In the data rows, the value 128 means zero.
What is the hidden score of each row? Scores go from 0 to 30, and 15 is about the middle. The score is a weighted sum of the row's numbers plus the product of two more (or one squared), each taken from its middle value.
[162, 130, 163, 97, 115, 119, 114, 111, 114, 169, 173, 103, 124, 127, 125, 128, 165, 117] 10
[116, 118, 129, 132, 121, 96, 114, 95, 124, 111, 110, 120, 110, 118, 119, 129, 113, 124] 13
[106, 115, 132, 113, 121, 163, 121, 107, 99, 192, 117, 117, 122, 134, 131, 145, 112, 125] 16
[110, 117, 128, 125, 106, 136, 127, 137, 110, 115, 135, 153, 117, 113, 116, 144, 116, 127] 12
[110, 122, 120, 126, 111, 134, 136, 136, 126, 112, 134, 149, 115, 112, 118, 148, 111, 118] 15
[114, 126, 120, 127, 103, 130, 123, 134, 107, 122, 143, 152, 114, 113, 113, 151, 113, 121] 13
[113, 125, 124, 126, 126, 98, 115, 98, 118, 103, 115, 114, 102, 115, 117, 135, 116, 125] 16
[112, 115, 125, 131, 111, 146, 113, 159, 132, 121, 119, 151, 121, 121, 118, 138, 108, 142] 13
[109, 120, 125, 109, 124, 155, 115, 97, 102, 181, 121, 117, 111, 132, 125, 143, 114, 124] 18
[196, 134, 149, 142, 120, 164, 126, 162, 106, 98, 146, 106, 121, 173, 126, 118, 115, 154] 22
[116, 124, 125, 126, 129, 96, 116, 99, 128, 104, 116, 117, 102, 114, 114, 139, 117, 123] 16
[115, 121, 132, 124, 115, 134, 123, 160, 134, 117, 120, 146, 114, 122, 122, 140, 113, 135] 13
[145, 168, 141, 127, 140, 122, 140, 156, 214, 107, 106, 120, 163, 123, 118, 90, 97, 168] 18
[109, 112, 129, 123, 112, 141, 123, 154, 131, 115, 123, 139, 122, 120, 118, 139, 109, 135] 16
[142, 110, 113, 112, 176, 117, 164, 118, 159, 173, 93, 144, 164, 122, 119, 104, 103, 113] 19
[167, 123, 153, 96, 121, 119, 115, 116, 114, 176, 168, 101, 117, 127, 121, 121, 161, 124] 11
[117, 115, 129, 135, 132, 98, 131, 98, 147, 100, 96, 116, 116, 130, 116, 126, 105, 132] 14
[161, 124, 154, 100, 117, 121, 110, 114, 108, 169, 164, 103, 120, 127, 125, 122, 164, 115] 11
[105, 145, 106, 168, 133, 121, 125, 146, 147, 101, 151, 151, 148, 139, 119, 114, 136, 132] 14
[109, 112, 132, 128, 115, 137, 129, 162, 128, 121, 126, 140, 114, 123, 122, 147, 111, 130] 16
[163, 238, 112, 118, 174, 120, 138, 147, 182, 127, 122, 178, 164, 119, 141, 93, 137, 125] 8
[109, 121, 119, 121, 109, 131, 120, 142, 120, 120, 140, 155, 117, 113, 115, 142, 114, 129] 15
[105, 118, 126, 105, 124, 151, 121, 105, 94, 185, 119, 118, 117, 131, 132, 146, 115, 116] 19
[118, 125, 87, 128, 147, 114, 183, 96, 137, 104, 118, 144, 113, 108, 178, 154, 146, 115] 10
[140, 160, 135, 127, 140, 123, 137, 155, 207, 105, 99, 118, 158, 122, 121, 92, 100, 158] 19
[149, 123, 162, 112, 117, 122, 105, 145, 119, 136, 148, 102, 127, 131, 117, 121, 175, 114] 10
[108, 112, 127, 124, 112, 145, 125, 163, 134, 127, 124, 150, 121, 121, 124, 139, 111, 144] 14
[119, 117, 134, 136, 130, 100, 127, 104, 147, 106, 95, 111, 122, 135, 111, 119, 105, 138] 14
[147, 124, 164, 117, 112, 124, 112, 139, 117, 134, 152, 106, 117, 130, 118, 122, 173, 114] 7
[142, 124, 134, 187, 132, 191, 111, 106, 122, 162, 133, 95, 149, 223, 164, 125, 151, 135] 17
[104, 126, 108, 155, 128, 127, 125, 94, 111, 125, 150, 127, 105, 100, 131, 149, 178, 120] 29
[110, 121, 135, 124, 116, 138, 125, 162, 124, 113, 129, 138, 119, 125, 122, 146, 112, 133] 18
[113, 110, 131, 130, 119, 133, 128, 156, 126, 111, 121, 139, 122, 122, 123, 137, 112, 130] 16
[110, 117, 120, 120, 106, 134, 131, 140, 113, 118, 138, 157, 117, 109, 117, 144, 116, 123] 13
[180, 131, 97, 106, 194, 117, 146, 124, 131, 140, 137, 180, 147, 117, 126, 123, 145, 114] 13
[109, 118, 118, 125, 109, 133, 122, 142, 119, 125, 131, 160, 114, 112, 117, 149, 113, 126] 12
[157, 119, 93, 120, 131, 109, 133, 101, 102, 146, 109, 97, 137, 101, 118, 126, 155, 134] 10
[147, 141, 150, 91, 123, 129, 140, 166, 113, 170, 127, 100, 170, 125, 124, 93, 117, 140] 22
[124, 112, 135, 129, 138, 104, 119, 101, 163, 115, 101, 113, 132, 131, 118, 110, 96, 140] 20
[162, 124, 159, 101, 117, 127, 108, 111, 109, 170, 173, 102, 120, 129, 120, 120, 162, 117] 9
[112, 122, 128, 120, 103, 131, 121, 140, 110, 117, 135, 153, 111, 111, 119, 149, 116, 129] 12
[111, 117, 126, 122, 112, 129, 126, 136, 109, 113, 142, 150, 114, 114, 117, 148, 118, 126] 15
[120, 116, 138, 133, 129, 101, 125, 98, 149, 109, 95, 115, 121, 135, 111, 120, 103, 141] 14
[160, 128, 154, 106, 123, 127, 110, 110, 107, 167, 173, 104, 116, 129, 122, 126, 163, 120] 11
[113, 140, 128, 134, 174, 112, 130, 119, 95, 154, 128, 184, 141, 110, 140, 131, 108, 130] 8
[144, 125, 159, 127, 117, 115, 112, 143, 117, 126, 159, 102, 113, 130, 120, 128, 175, 116] 10
[141, 114, 109, 108, 181, 117, 166, 114, 163, 173, 101, 144, 161, 120, 117, 109, 103, 116] 18
[113, 114, 132, 132, 120, 132, 132, 155, 139, 109, 119, 142, 115, 121, 118, 140, 110, 135] 14
[109, 122, 124, 135, 119, 101, 107, 97, 125, 121, 112, 118, 113, 113, 123, 125, 108, 131] 14
[114, 121, 126, 127, 127, 102, 109, 95, 119, 105, 118, 113, 111, 114, 117, 131, 116, 115] 18
[113, 120, 132, 128, 116, 130, 129, 154, 130, 117, 129, 142, 116, 119, 121, 141, 114, 129] 15
[142, 148, 111, 129, 120, 107, 146, 124, 105, 115, 129, 96, 151, 102, 118, 115, 161, 152] 10
[115, 118, 125, 121, 109, 138, 126, 135, 119, 117, 141, 153, 117, 112, 118, 149, 113, 124] 15
[114, 122, 119, 120, 113, 133, 128, 136, 114, 119, 135, 156, 121, 112, 118, 147, 116, 127] 14
[110, 111, 131, 126, 110, 135, 127, 157, 135, 123, 119, 148, 122, 122, 124, 141, 110, 135] 13
[149, 124, 167, 115, 114, 125, 106, 145, 125, 134, 151, 102, 121, 127, 117, 119, 176, 114] 6
[113, 129, 109, 148, 128, 123, 122, 92, 122, 117, 153, 126, 105, 103, 130, 150, 180, 120] 24
[107, 105, 135, 180, 127, 151, 120, 115, 130, 106, 105, 100, 113, 149, 230, 132, 154, 114] 26
[148, 145, 146, 96, 126, 123, 143, 166, 112, 177, 135, 104, 174, 120, 118, 97, 120, 151] 18
[115, 126, 125, 122, 106, 129, 122, 134, 110, 119, 138, 155, 121, 114, 120, 151, 116, 123] 15
[101, 110, 147, 169, 131, 146, 127, 115, 134, 115, 115, 114, 134, 160, 218, 124, 160, 117] 20
[143, 153, 107, 122, 120, 110, 145, 131, 95, 114, 119, 106, 149, 100, 123, 113, 161, 144] 8
[164, 119, 158, 90, 124, 123, 114, 120, 105, 174, 170, 104, 127, 127, 124, 125, 163, 121] 14
[164, 124, 157, 96, 117, 123, 104, 114, 114, 163, 174, 103, 115, 131, 123, 129, 164, 115] 12
[114, 120, 125, 123, 106, 136, 130, 137, 114, 124, 141, 151, 115, 115, 115, 143, 113, 126] 13
[111, 123, 124, 126, 129, 105, 116, 99, 118, 98, 110, 117, 107, 116, 117, 128, 116, 118] 17
[109, 120, 126, 125, 107, 129, 140, 140, 117, 110, 134, 151, 117, 113, 113, 153, 113, 123] 13
[116, 117, 120, 121, 106, 138, 127, 137, 118, 117, 132, 154, 113, 111, 114, 149, 117, 125] 12
[149, 132, 164, 120, 117, 118, 109, 142, 116, 137, 150, 108, 123, 130, 116, 127, 177, 116] 7
[116, 123, 126, 128, 113, 133, 130, 139, 113, 116, 134, 154, 113, 115, 116, 152, 116, 128] 12
[106, 123, 122, 125, 110, 135, 130, 138, 116, 110, 135, 147, 113, 113, 114, 145, 113, 120] 15
[142, 149, 102, 129, 120, 102, 147, 132, 97, 109, 128, 107, 143, 102, 123, 113, 161, 153] 8
[110, 129, 100, 152, 124, 121, 124, 88, 114, 119, 150, 122, 106, 100, 133, 150, 178, 113] 24
[117, 117, 128, 136, 130, 98, 129, 104, 159, 105, 103, 116, 123, 135, 118, 120, 103, 136] 16
[105, 116, 140, 109, 120, 118, 110, 109, 103, 132, 132, 94, 113, 127, 129, 115, 133, 124] 22
[99, 126, 108, 178, 131, 127, 133, 138, 150, 110, 134, 152, 157, 135, 114, 123, 139, 120] 9
[138, 119, 112, 109, 177, 126, 172, 116, 163, 173, 95, 139, 166, 122, 119, 110, 102, 113] 19
[110, 124, 125, 125, 107, 130, 130, 134, 126, 115, 135, 158, 118, 113, 113, 143, 118, 125] 11
[115, 119, 125, 123, 112, 136, 121, 137, 118, 118, 134, 157, 121, 111, 118, 141, 115, 131] 13
[137, 134, 166, 117, 126, 220, 144, 161, 139, 150, 108, 106, 154, 173, 163, 110, 111, 140] 21
[106, 129, 109, 147, 124, 118, 118, 88, 111, 119, 157, 122, 112, 105, 129, 150, 179, 116] 22
[112, 116, 128, 126, 109, 130, 127, 137, 124, 116, 134, 160, 112, 111, 119, 146, 112, 132] 11
[108, 108, 136, 115, 118, 119, 110, 112, 108, 124, 118, 100, 108, 124, 120, 120, 139, 121] 16
[112, 123, 126, 122, 107, 137, 133, 140, 108, 112, 142, 148, 119, 112, 116, 153, 112, 128] 15
[138, 140, 159, 109, 119, 223, 151, 164, 139, 155, 106, 101, 157, 170, 156, 115, 112, 138] 21
[113, 120, 120, 125, 103, 131, 134, 135, 119, 117, 133, 154, 121, 113, 116, 143, 113, 119] 13
[109, 129, 126, 134, 126, 103, 110, 96, 119, 107, 117, 116, 110, 118, 117, 125, 114, 121] 17
[221, 250, 109, 140, 134, 142, 139, 141, 149, 134, 199, 156, 169, 159, 143, 108, 100, 184] 20
[160, 129, 159, 98, 116, 122, 114, 112, 111, 175, 163, 103, 116, 128, 121, 127, 163, 115] 9
[133, 122, 135, 197, 123, 188, 112, 110, 119, 165, 128, 96, 149, 227, 175, 124, 147, 123] 16
[112, 110, 134, 131, 119, 136, 126, 160, 138, 119, 124, 144, 121, 124, 118, 139, 110, 140] 15
[111, 126, 123, 134, 121, 98, 109, 99, 121, 97, 111, 114, 111, 115, 119, 130, 114, 124] 16
[115, 122, 123, 131, 126, 104, 115, 101, 118, 98, 109, 111, 108, 115, 117, 136, 118, 122] 16
[145, 110, 113, 112, 171, 118, 181, 112, 160, 170, 95, 140, 165, 119, 117, 115, 105, 110] 20
[115, 118, 129, 121, 104, 129, 129, 141, 111, 117, 141, 155, 115, 113, 113, 146, 114, 125] 13
[101, 127, 110, 165, 125, 121, 139, 139, 150, 102, 146, 147, 152, 137, 116, 117, 138, 126] 11
[147, 145, 150, 95, 128, 123, 148, 164, 105, 171, 133, 98, 177, 124, 125, 95, 118, 148] 21
[108, 114, 138, 114, 115, 111, 102, 111, 116, 134, 119, 100, 114, 125, 124, 123, 136, 125] 15
[114, 121, 127, 125, 116, 136, 129, 154, 130, 109, 126, 143, 120, 124, 124, 138, 112, 132] 16
[97, 120, 125, 214, 119, 186, 108, 100, 106, 128, 163, 115, 128, 216, 165, 136, 171, 120] 19
[121, 120, 129, 128, 132, 101, 125, 98, 154, 106, 105, 117, 118, 134, 111, 122, 102, 131] 17
[106, 111, 141, 107, 121, 111, 101, 109, 113, 125, 115, 98, 115, 125, 120, 126, 136, 120] 18
[120, 125, 138, 135, 139, 105, 132, 102, 143, 108, 96, 111, 115, 135, 110, 123, 106, 139] 13
[159, 218, 116, 123, 176, 117, 137, 146, 173, 124, 122, 171, 164, 120, 137, 100, 142, 118] 8
[111, 112, 127, 128, 116, 132, 128, 154, 129, 116, 129, 142, 117, 120, 119, 140, 109, 128] 16
[111, 125, 129, 129, 126, 104, 108, 98, 118, 103, 109, 114, 110, 116, 117, 125, 110, 119] 17
[117, 123, 133, 131, 132, 108, 125, 98, 147, 116, 94, 113, 119, 135, 113, 114, 101, 144] 13
[158, 224, 121, 124, 173, 122, 129, 145, 187, 126, 121, 174, 172, 118, 133, 102, 136, 117] 13
[185, 141, 93, 108, 195, 116, 158, 129, 126, 143, 132, 173, 149, 115, 125, 122, 150, 114] 7
[115, 126, 120, 123, 113, 127, 132, 136, 122, 110, 138, 149, 113, 110, 116, 148, 116, 128] 14
[107, 116, 132, 109, 116, 150, 120, 102, 102, 180, 126, 121, 115, 133, 129, 142, 109, 115] 18
[144, 137, 133, 185, 128, 199, 112, 104, 129, 170, 140, 93, 156, 223, 149, 113, 147, 138] 16
[108, 105, 142, 95, 117, 115, 111, 104, 103, 148, 124, 97, 118, 127, 122, 111, 126, 123] 19
[107, 121, 128, 128, 113, 135, 122, 160, 122, 120, 126, 137, 116, 120, 119, 143, 111, 133] 16
[166, 100, 135, 92, 120, 127, 116, 196, 120, 135, 145, 107, 109, 124, 111, 131, 171, 113] 17
[99, 123, 122, 211, 121, 184, 105, 106, 108, 137, 155, 111, 135, 216, 161, 136, 168, 124] 18
[162, 128, 154, 98, 116, 124, 115, 117, 105, 174, 165, 104, 120, 128, 120, 126, 166, 117] 10
[145, 119, 105, 108, 172, 124, 175, 106, 157, 169, 99, 135, 157, 121, 116, 107, 101, 119] 17
[119, 133, 95, 129, 152, 114, 193, 99, 147, 105, 116, 149, 118, 111, 205, 155, 152, 117] 10
[146, 123, 161, 125, 121, 118, 106, 146, 125, 129, 155, 108, 115, 131, 115, 127, 171, 116] 9
[115, 119, 127, 126, 110, 132, 129, 138, 134, 120, 135, 160, 112, 112, 120, 146, 114, 125] 11
[111, 121, 122, 126, 126, 104, 110, 95, 125, 95, 119, 113, 105, 116, 112, 129, 114, 123] 19
[153, 146, 141, 93, 129, 121, 144, 165, 108, 172, 136, 99, 172, 124, 125, 94, 117, 151] 22
[151, 145, 151, 92, 128, 122, 147, 162, 116, 176, 128, 105, 178, 120, 117, 97, 122, 146] 20
[179, 141, 87, 108, 196, 122, 156, 126, 126, 136, 132, 173, 143, 113, 127, 121, 147, 117] 5
[102, 129, 128, 212, 119, 186, 106, 102, 107, 128, 167, 109, 133, 214, 161, 139, 171, 117] 21
[105, 117, 134, 111, 115, 156, 115, 101, 104, 174, 122, 123, 111, 133, 124, 146, 112, 124] 15
[100, 133, 112, 164, 124, 123, 129, 146, 144, 101, 152, 146, 158, 135, 119, 110, 139, 135] 14
[119, 114, 137, 129, 133, 99, 133, 102, 161, 105, 94, 118, 121, 130, 112, 118, 103, 136] 14
[124, 120, 129, 136, 132, 99, 130, 102, 149, 102, 104, 111, 124, 131, 111, 119, 105, 140] 15
[110, 116, 127, 125, 108, 135, 123, 142, 122, 125, 133, 160, 111, 114, 119, 136, 111, 130] 11
[115, 125, 119, 125, 109, 129, 130, 141, 123, 118, 132, 155, 115, 110, 115, 147, 112, 130] 12
[108, 126, 122, 120, 103, 130, 128, 138, 115, 122, 136, 149, 117, 110, 120, 148, 117, 129] 13
[150, 115, 101, 122, 131, 101, 128, 99, 106, 138, 109, 91, 126, 106, 122, 123, 158, 133] 10
[113, 123, 141, 95, 114, 119, 117, 113, 100, 156, 130, 91, 124, 125, 128, 117, 127, 124] 20
[108, 125, 128, 123, 106, 136, 126, 137, 117, 118, 134, 155, 118, 111, 116, 140, 112, 132] 12
[104, 111, 135, 108, 124, 114, 108, 112, 108, 128, 124, 93, 112, 129, 125, 126, 138, 130] 21
[108, 124, 124, 134, 130, 98, 121, 99, 129, 102, 110, 114, 108, 118, 115, 139, 119, 122] 15
[110, 120, 129, 126, 110, 132, 134, 160, 141, 113, 121, 145, 123, 122, 119, 142, 109, 138] 14
[108, 119, 120, 124, 106, 138, 124, 143, 128, 132, 130, 161, 116, 112, 121, 136, 110, 130] 11
[116, 125, 120, 122, 109, 130, 122, 139, 114, 118, 142, 154, 117, 113, 114, 141, 115, 126] 14
[131, 134, 157, 112, 120, 216, 149, 159, 142, 149, 112, 102, 155, 172, 168, 110, 113, 138] 23
[144, 143, 162, 114, 122, 222, 148, 164, 138, 155, 115, 102, 161, 171, 151, 118, 111, 139] 20
[108, 113, 125, 131, 112, 135, 120, 159, 136, 116, 119, 144, 122, 121, 124, 143, 108, 139] 15
[156, 113, 101, 120, 128, 106, 136, 95, 102, 144, 110, 98, 134, 105, 118, 132, 159, 134] 10
[150, 131, 158, 118, 111, 121, 103, 140, 121, 138, 155, 104, 115, 127, 119, 126, 177, 114] 6
[114, 115, 125, 126, 104, 127, 135, 139, 136, 113, 135, 156, 119, 111, 117, 145, 113, 123] 13
[110, 119, 148, 98, 115, 121, 109, 108, 102, 152, 117, 96, 129, 124, 127, 118, 129, 121] 17
[115, 121, 126, 122, 109, 137, 137, 134, 110, 114, 133, 148, 113, 113, 112, 150, 114, 120] 13
[163, 231, 121, 121, 174, 126, 137, 147, 186, 132, 123, 176, 169, 118, 134, 93, 138, 124] 10
[164, 220, 118, 121, 177, 116, 136, 149, 176, 126, 122, 168, 170, 118, 132, 94, 140, 118] 10
[110, 114, 135, 128, 119, 135, 132, 160, 128, 121, 119, 144, 123, 121, 120, 139, 110, 133] 14
[113, 127, 131, 127, 123, 101, 112, 99, 119, 96, 112, 111, 100, 115, 119, 131, 116, 114] 16
[124, 117, 131, 130, 139, 96, 135, 98, 147, 105, 105, 117, 120, 132, 114, 122, 104, 139] 15
[179, 134, 88, 106, 193, 121, 153, 122, 136, 143, 136, 168, 146, 114, 125, 121, 149, 111] 11
[112, 124, 121, 121, 112, 135, 118, 145, 119, 123, 141, 156, 110, 113, 120, 141, 112, 131] 15
[111, 119, 129, 128, 109, 137, 128, 135, 113, 112, 137, 157, 115, 111, 115, 148, 113, 122] 12
[138, 154, 158, 111, 117, 219, 150, 164, 162, 165, 105, 107, 157, 174, 152, 108, 115, 141] 18
[98, 128, 107, 166, 127, 123, 133, 141, 143, 101, 142, 148, 157, 134, 113, 114, 139, 129] 11
[143, 125, 137, 191, 125, 191, 113, 108, 129, 167, 133, 92, 155, 224, 163, 116, 148, 134] 15
[118, 133, 86, 123, 144, 111, 182, 94, 147, 101, 116, 144, 122, 108, 180, 156, 151, 121] 10
[145, 111, 104, 108, 174, 116, 173, 112, 158, 169, 98, 140, 157, 120, 118, 107, 101, 110] 18
[157, 124, 95, 120, 131, 109, 137, 95, 99, 144, 104, 90, 138, 101, 120, 119, 152, 138] 10
[109, 112, 136, 125, 110, 133, 127, 155, 126, 118, 126, 139, 123, 124, 124, 147, 113, 131] 16
[190, 139, 152, 142, 124, 159, 129, 160, 109, 101, 139, 104, 131, 172, 129, 126, 112, 154] 25
[120, 116, 128, 137, 133, 99, 127, 100, 163, 110, 99, 119, 118, 130, 111, 117, 103, 137] 13
